(in the rows, 128 means zero)
One turn or mirror swaps these rows in pairs. Which row does each one swap with?
The rows were stretched afterwards, more along some directions than others.
J_721: [120 150 109 128 131 131 108 112 135 124 151 152 173 143 122 122 150 152
 129]
J_432: [144 157  98 124 123 106  97 130 119 115 135 139 152 136 110 151 102 122
 148]
J_930: [101 173  96 115 146 119 106 133 164 109 123 154 166 124 117 119 131 139
 128]
J_812: [105 173 105 105 134 124 106 147 174 111 121 156 168 132 126 113 138 139
 118]
J_740: [140 123  97 127 146 117 109 129 132 117 156 128 155 144 107 136 123 164
 147]
J_92: [132 126 110 132 148  97 113 138 120 118 139 129 158 134  95 157 108 133
 140]
J_906: [118 125 118 139 138 129 130 140 163 121 133 141 172 117  96 133 134 123
 126]
J_973: [124 171 101 106 129 111  95 145 141 109 143 114 159 162 126 146 118 139
 123]
J_463: [115 156 111 136 124 127 125 136 165 112 137 129 168 130 100 141 137 108
 117]
J_886: [113 139 118 127 136 117 115 139 137 128 140 109 153 157 127 133 123 137
 121]
J_262: [110 171 114 100 129 114 101 151 172 115 123 149 166 136 129 113 139 143
 112]
J_186: [116 145 134 128 128 121 119 137 144 126 122 147 161 126 113 114 130 138
 148]
J_10: [120 171  79 118 133  97  98 136 184 103 145 147 157 148 116 122 131 130
 121]
J_256: [129 151 116 126 132 136 115 143 181 122 120 135 154 112 129 128 114 108
 145]
J_84: [119 175  90 116 134  94  84 136 174 110 142 145 161 138 109 117 133 145
 122]
J_152: [124 168 100 128 133 126 106 111 145 121 128 159 162 117 126 116 142 136
 126]
J_678: [142 144 103 140 151 121 122 127 134 111 141 124 149 133 112 152 102 128
 169]
J_20: [152 154 114 118 137  92  83 157 157 106 131 120 173 145 113 149 117 134
 126]
J_797: [115 136 127 134 128 122 117 139 144 132 125 146 157 129 115 115 128 140
 149]
J_735: [145 130  90 127 137 115 111 123 124 113 160 130 151 155 109 139 117 160
 147]
J_60: [124 160  77 125 136  99 108 137 182 102 146 146 155 150 115 136 124 122
 121]
J_927: [129 137  84 138 133 120  96 128 187 104 149 123 180 139 106 133 119 122
 137]
J_122: [149 194 135 115 136  96  95 153 142 113 131 109 164 145 114 154 120 125
 140]
J_360: [124 153 105 116 131 126  95 121 138 116 155 157 183 155 119 131 147 160
 127]
J_744: [123 110 108 141 137 132 126 131 156 119 136 145 168 115 101 133 121 130
 139]
J_527: [140 143 108 129 135 100 108 134 113 119 134 127 151 126 100 154 106 127
 142]
J_670: [145 149  90 126 122 100 101 129 133 112 139 137 140 141 113 148 102 121
 144]
J_932: [126 141 104 139 136 112  95 135 148 112 140 161 159 120 110 141 127 131
 113]
J_546: [124 152 100 153 107 144 121 108 141 114 142 142 159 132 119 127 142 120
 118]
J_576: [127 140 117 123 138 111  93 137 137 122 142 101 166 153 120 133 116 149
 134]
J_118: [126 165 107 133 111 131 120 117 156 112 138 128 159 148 126 116 150 134
 109]
J_862: [130 144 116 123 130 131 113 148 181 126 121 133 158 114 130 124 116 106
 147]
J_214: [118 153 104 118 130 119 112 137 138 116 138 110 154 161 131 140 119 136
 125]
J_997: [117 165 119 107 126 120 111 149 174 117 122 147 164 139 129 113 142 139
 111]
J_464: [138 152  94 135 140 111  81 131 172 108 153 119 189 136  96 138 120 138
 138]
J_236: [138 162 101 123 143 105  79 135 159 110 154 118 192 137  97 137 124 149
 138]
J_172: [142 142 127 132 124 106 116 154 144 114 120 130 167 138 117 151 117 119
 140]
J_517: [131 159  96 143 120 122  96 123 147 111 135 160 156 119 120 138 124 118
 121]
J_143: [144 150  92 140 135 127 105 108 145 112 128 148 160 104 112 124 121 134
 142]
J_622: [155 156 118 118 142  89  80 155 153 110 133 112 173 145 114 150 112 136
 123]
J_602: [129 115 112 138 139 134 123 132 155 120 131 147 168 109 103 125 122 136
 140]
J_380: [137 136 113 114 151 126 122 140 139 131 138 126 153 112 124 130 120 150
 159]

Swapped with J_172: J_380
Swapped with J_10: J_464
Swapped with J_84: J_927
Swapped with J_932: J_360

One turn or mirror swaps these rows in pairs. Which row does each one swap with?
The rows were stretched afterwards, more along some directions than others.
J_395: [128 117 127 151 133 136 135 152 121 127 123 146 124 138 139 143 132 130
 116 116 150 134 110]
J_762: [151 105 130 124 116 127 135 152 131 134 123 129 126 155 117 103 127 127
 115 117 113 107 113]
J_192: [141 107 140 120 112 133 132 142 115 137 128 129 130 147 128 115 124 129
 112 108 118 116 111]
J_840: [146 133 129 139 106 132 131 134 150 118 132 116 109 147 116 106 144 120
 133 119 127 127  99]
J_434: [138 119 149 141 139 114 147 142 140 113 124 128 105 162 125 115 119 118
 118 129 137 135 141]
J_885: [139 120 103 145 142 112 132 148 158 129 120 123 127 143 122 114 149 121
 125 132 146 136 110]
J_466: [130 113 113 115 126 119 139 134 138 139 120 147 142 127 147 121 121 122
 114 142 146 131 134]
J_375: [132 125 143 136 142 114 153 133 151 114 122 133 108 158 137 116 114 133
 125 129 145 149 134]
J_495: [119 136 122 131 119 135 137 119 133 129 123 138 145 132 136 120 129 134
 130 145 138 139 132]
J_942: [141 121 103 144 139 120 127 146 153 129 120 119 137 143 125 115 151 123
 122 135 146 140 113]
J_805: [132 113 111 119 125 120 133 134 143 145 124 145 148 127 145 121 128 122
 116 134 144 129 129]
J_283: [131 112 144 124 118 136 142 138 146 134 125 156 131 155 134 112 118 114
 118 141 142 145 124]
J_108: [147 116 147 133 105 128 139 158 137 121 120 151 131 154 122 116 112 101
 110 144 131 125 129]
J_775: [150 136 150 140 101 142 144 128 120 137 124 141 122 156 129 112 122 138
  97 137 116 136 138]
J_423: [115 146 135 147 138 147 125 134 111 119 129 150 114 157 142 128 103 144
 111 153 144 166 120]
J_244: [149 113 112 133  96 136 155 122 135 150 114 113 145 148 114 105 146 128
 109 136 126 124 128]
J_847: [129 131 119 134 130 129 152 125 116 121 115 127 129 131 144 133 143 144
 120 135 135 153 108]
J_788: [146 119 143 144 105 129 140 136 146 134 124 120 115 145 123 107 158 128
 134 105 128 126 108]
J_50: [147 110 125 147 115 118 145 126 133 119 106 123 139 132 120 125 148 126
 102 143 119 102 131]
J_221: [142 122 103 138 138 114 135 152 157 126 119 121 123 140 122 110 149 123
 126 133 146 137 112]
J_772: [135 109 128 131 125 120 120 140 111 128 121 116 127 150 120 110 135 136
 122 112 111 103 120]
J_686: [133 124 112 127 122 144 139 146 149 112 124 146 142 135 133 121 126 124
 100 142 150 147  99]
J_362: [133 146 147 167 120 132 135 131 107 121 119 129 105 147 143 133 128 152
 117 128 134 143 133]
J_419: [132 106 108 121 122 126 137 138 143 143 117 150 144 136 150 120 122 121
 107 144 152 142 126]
J_89: [143 122 137 135 131 117 154 143 154 114 124 136 100 159 138 111 114 124
 120 127 145 136 138]
J_988: [116 144 137 160 137 135 140 126 104 110 126 133 105 158 133 129 114 135
 109 141 132 152 108]
J_634: [128 149 140 155 137 133 139 130 115 106 124 135 101 165 132 121 118 138
 104 147 133 161 113]
J_618: [140 128 110 156 116 134 142 143 144 128 106 126 136 153 123 122 146 133
 120 145 141 146 101]
J_116: [149 133 161 150 104 131 148 138  99 127 112 141 126 154 134 126 120 137
  93 134 116 132 143]
J_592: [143 105 138 122 116 125 138 137 124 141 119 126 137 148 123 111 128 139
 118 113 111 114 115]
J_273: [152 134 155 150 102 136 149 140 115 133 119 129 130 155 117 116 125 132
 105 126 116 129 144]
J_717: [142 141 125 155 138 124 147 124 134 112 111 140 102 147 143 125 129 142
 114 149 139 153 143]
J_260: [145 121 139 122 119 125 161 131 126 132 111 140 150 135 134 126 131 131
 113 148 128 141 159]
J_816: [131 125 150 159 137 123 155 130 124 136 116 145 122 148 146 140 116 127
 114 141 143 146 139]
J_702: [144 141 158 156 112 126 146 130  92 120 110 139 118 161 125 130 118 135
  99 146 114 137 150]
J_879: [122 148 148 175 139 124 142 145 105 101 120 142  88 162 138 130 119 133
 100 144 137 155 113]
J_759: [138 105 134 121 123 143 128 124 141 134 127 146 122 146 151 118 120 122
 115 136 138 130 122]
J_730: [164 113 133 132  93 152 163 135 139 136 108 140 133 155 134 114 136 147
  90 137 122 142 128]
J_684: [129 141 138 137 128 143 132 129 130 145 142 121 132 132 124 113 140 140
 139 105 127 140 114]
J_731: [107 126 141 152 156 120 142 138  96 107 112 136 115 138 123 134 135 129
 111 145 139 131 138]
J_477: [111 129 145 150 143 126 151 127 102  96 118 145 106 139 146 129 123 141
 106 146 128 139 133]
J_814: [133 130 142 159 151 111 132 140 133 115 120 144 122 140 129 117 126 134
 109 146 128 118 115]
J_688: [166 132 134 166 112 133 162 156 160 122 110 144 116 160 123 110 140 135
 103 136 138 140 123]
J_149: [133 125 122 127 126 142 134 115 145 139 138 128 127 132 129 121 143 138
 133 112 138 128 132]
J_114: [161 136 133 140 114 137 155 137 176 134 122 152 127 145 151 114 122 144
 102 133 155 152 114]
J_4: [147 115 150 139 125 135 127 166 142 121 128 138 119 143 134 112 135 115
 124 111 141 127 127]
J_115: [139 133 123 127 118 146 134 138 114 131 119 157 133 134 147 123 118 144
 105 135 132 149 124]
J_406: [131 114 111 119 123 121 128 140 136 138 124 143 150 126 149 126 127 118
 119 141 149 132 129]
J_79: [126 113 114 123 131 124 128 133 128 138 120 146 154 128 151 129 123 122
 111 144 147 134 130]
J_112: [141 137 163 158 115 129 146 141 103 122 118 143 119 160 135 129 110 136
  94 137 125 141 145]
J_712: [131 117 106 141 140 113 127 145 146 128 121 119 126 137 121 107 152 122
 127 130 140 131 118]
J_976: [137 116 125 130 133 127 142 145 150 118 119 141 116 171 141 117 106 126
 109 138 152 152 130]
J_223: [139 121 100 140 139 116 125 153 156 126 123 122 131 142 125 115 148 117
 128 139 151 141 111]
J_71: [124 147 141 160 135 134 131 127 105 113 129 129 103 164 130 124 119 144
 106 138 125 153 108]
J_354: [137 124 122 119 100 156 155 115 127 146 117 133 132 132 147 128 143 153
 105 117 146 147 118]
J_736: [130 134 128 140 120 140 146 116 130 126 126 154 121 138 145 117 122 144
 108 140 131 134 115]
J_852: [113 128 125 152 136 124 149 156 113 113 120 134 128 144 123 119 125 114
 112 141 150 144 120]
J_57: [128 159 137 151 122 143 138 130 104 110 126 136 103 159 134 126 121 144
 109 133 134 168 108]

Swapped with J_976: J_772
Swapped with J_57: J_702
Swapped with J_731: J_354
Swapped with J_89: J_762
Swapped with J_192: J_434

One turn or mirror swaps these rows in pairs. Which row does each one swap with?
The rows were stretched afterwards, more along some directions than others.
J_673: [162 151  82 148 150 144 133  87 134 122 133 111 136 146 134 148 125  98
 123 116 118]
J_377: [136 147  86 121 152 141 134 114 113 131 100 102 121 148 153 117  99 107
 156 126 109]
J_843: [135 139 126 133 153 137 141  96 145 108 118 120 107 145 130 149 119 110
 141 118 123]
J_834: [161 123 115 124 137 153 125 109  87 120  92 105  84 149 150 117 100 151
 127 116 118]
J_445: [122 140 118 128 149 134 121  89 132 131 103 117 133 158 136 124 114  96
 141 117 118]
J_853: [149 151  81 123 157 153 144  94 122 117  94  98  91 133 144 140 114  96
 163 123  94]
J_365: [161 139 125 129 143 120 125 112 119 121 110 119 108 159 115 134 104 136
 155 112 118]
J_538: [171 145 119 142 137 134 147 104 111 122 115 119  75 128 157 143 136 155
 122  97  96]
J_219: [124 118 110 141 151 143 113 110 129 111 148 112 121 132 141 139 128 123
 103 129 131]
J_700: [129 113 134 135 157 123 124 134 133 106 123 126 102 154 134 133  98 120
 154 135 120]
J_513: [141 132 112 105 146 120 124 126 115 120  86 122  94 144 139 118 100 118
 173 125 102]
J_781: [125 115 112 115 127 156 125  94 126  82 100 139  99 124 138 125 128 111
 123 146 117]
J_315: [146 116 130 132 130 138 138 113 137 110 122 150  80 119 164 147 121 123
 136 132  96]
J_101: [112 106 134 115 143 132 113 126 119 101 119 129 101 141 143 123  94 115
 133 140 125]
J_500: [138 140 113 145 143 136 128  93 130 100 112 121 131 158 139 132 106  98
 124 122 110]
J_756: [134 128 118 135 133 136 132  99 151 114 135 138 107 128 140 155 137 108
 129 125 124]
J_202: [141 147 122 129 137 130 151  89 145  94 118 135 107 143 132 143 119  87
 144 123 102]
J_956: [117 152 123 104 155 104 114 156 110 143 120 100 117 156 157 105 121 135
 137 120 127]
J_633: [106 135 112 110 153 130 107 122 121 114 122 112 141 137 120 119 102 115
 124 133 135]
J_218: [162 121  94 134 130 147 127 103 117 133 116 133  92 116 147 139 137 153
 132 114 122]
J_40: [142 167 107 130 154 151 155  97 102 117 118  75  80 137 159 132 106 137
 135 100  94]
J_664: [134 139 110 127 139 165 132  90 120 108 106 129 118 138 159 131 130 103
  75 120 122]
J_636: [124 119 128 108 147 140 120 120 127 126 112 137 111 118 151 145 120 131
  90 114 126]
J_119: [139 123 112 133 121 130 125 107 122 145 140 142 116 133 159 138 153 119
 107 125 127]
J_656: [112 143  98 113 164 120 118 143 122 129 124  96 119 146 150 111 115 113
 166 137 124]
J_479: [148 130 109 131 136 121 116 131 113 113 131  99 106 128 117 121 111 164
 167 120 114]
J_937: [151 133  93 127 145 134 118 129 129 135 135 122 128 132 151 147 114 130
 136 133 114]
J_47: [149 155 121 124 132 131 156  90 120 110 103 137 105 135 158 141 129 108
 116 109  84]
J_30: [133 132 114 133 133 133 129  89 122 117  96 141 129 146 155 130 127  95
 108 118  99]
J_468: [138 127 121 151 151 129 123 116 133 117 137 108 123 163 130 125 108 108
 153 134 135]
J_946: [102 124 108 103 137 143 119 113 147  88 107 137 124 132 125 130 115  78
 149 155 125]
J_210: [134 149 120 126 131 132 147  97 135 117 128 139 125 129 151 155 134 115
  95 111 113]
J_763: [147 110 151 150 116 119 110 104 114 130 130 140 111 158 134 107 132 145
 121 118 136]
J_421: [146 149  78 134 157 127 125 127 120 131 128  85 116 145 138 133 108 118
 184 131 107]
J_264: [138 112 106 104 144 141 114 134 126 132  94 115 101 124 133 129 106 124
 172 136 120]
J_357: [156 136  86 142 135 133 128 112 122 143 146 120 124 132 152 140 139 111
 139 130 113]
J_917: [121 150 115 116 152 141 137 111 122 140 102 112 107 151 150 126 126 101
 152 126 115]
J_632: [170 141  99 129 134 128 126 122 104 129 116 111 107 137 131 124 127 150
 136 117 117]
J_103: [132 116 118 119 127 149 120 101 102  92 107 126 106 121 131 118 120 143
  91 128 120]
J_323: [119 147  93 105 147 153 127 120 121 127 115 104 137 137 156 118 122  97
 110 142 126]
J_157: [144 112 124 147 122 147 111  89 106 107 110 138 101 131 147 127 142 139
  77 107 126]
J_96: [ 93 145 106  87 147 146 137 122 123 119 119  99 119 121 143 124 111  95
 126 144 121]
J_497: [151 113 125 147 129 130 109 122 109 140 117 134 112 150 139 108 139 141
 135 127 131]
J_316: [136 126 111 132 165 142 132 128 141 145 143 117  98 131 154 163 128 126
 126 120 133]
J_960: [ 94 144 150 105 147 125 144 118 132  92 129 118 108 142 145 129 111 107
 111 128 113]
J_880: [181 128  81 137 151 149 115 107 100 153 107 111  93 132 158 138 130 151
 119 101 120]
J_635: [148 138 107 136 154 144 128 103 105 118 112 114  86 134 165 129 139 151
 104 104 116]
J_798: [111 128 149 114 137 141 135 100 123 100 111 138  88 122 144 127 119 119
 101 119 118]
J_253: [161 125 118 147 151 138 126 105 133 136 114 117  94 147 138 139 114 108
 159 117 113]
J_583: [ 91 153 117  95 147 130 128 110 127 106  95 112 130 146 137 125 108  82
 131 125 115]
J_465: [149 113 103 148 153 147 105  90 110 106  94 121  76 134 156 131 134 144
 123 107 111]
J_272: [131 121 106 151 134 138 129  96 139 105 132 133 121 137 148 142 120  89
 137 137 111]

Swapped with J_468: J_843
Swapped with J_323: J_781
Swapped with J_673: J_202
Swapped with J_445: J_763
Swapped with J_219: J_960

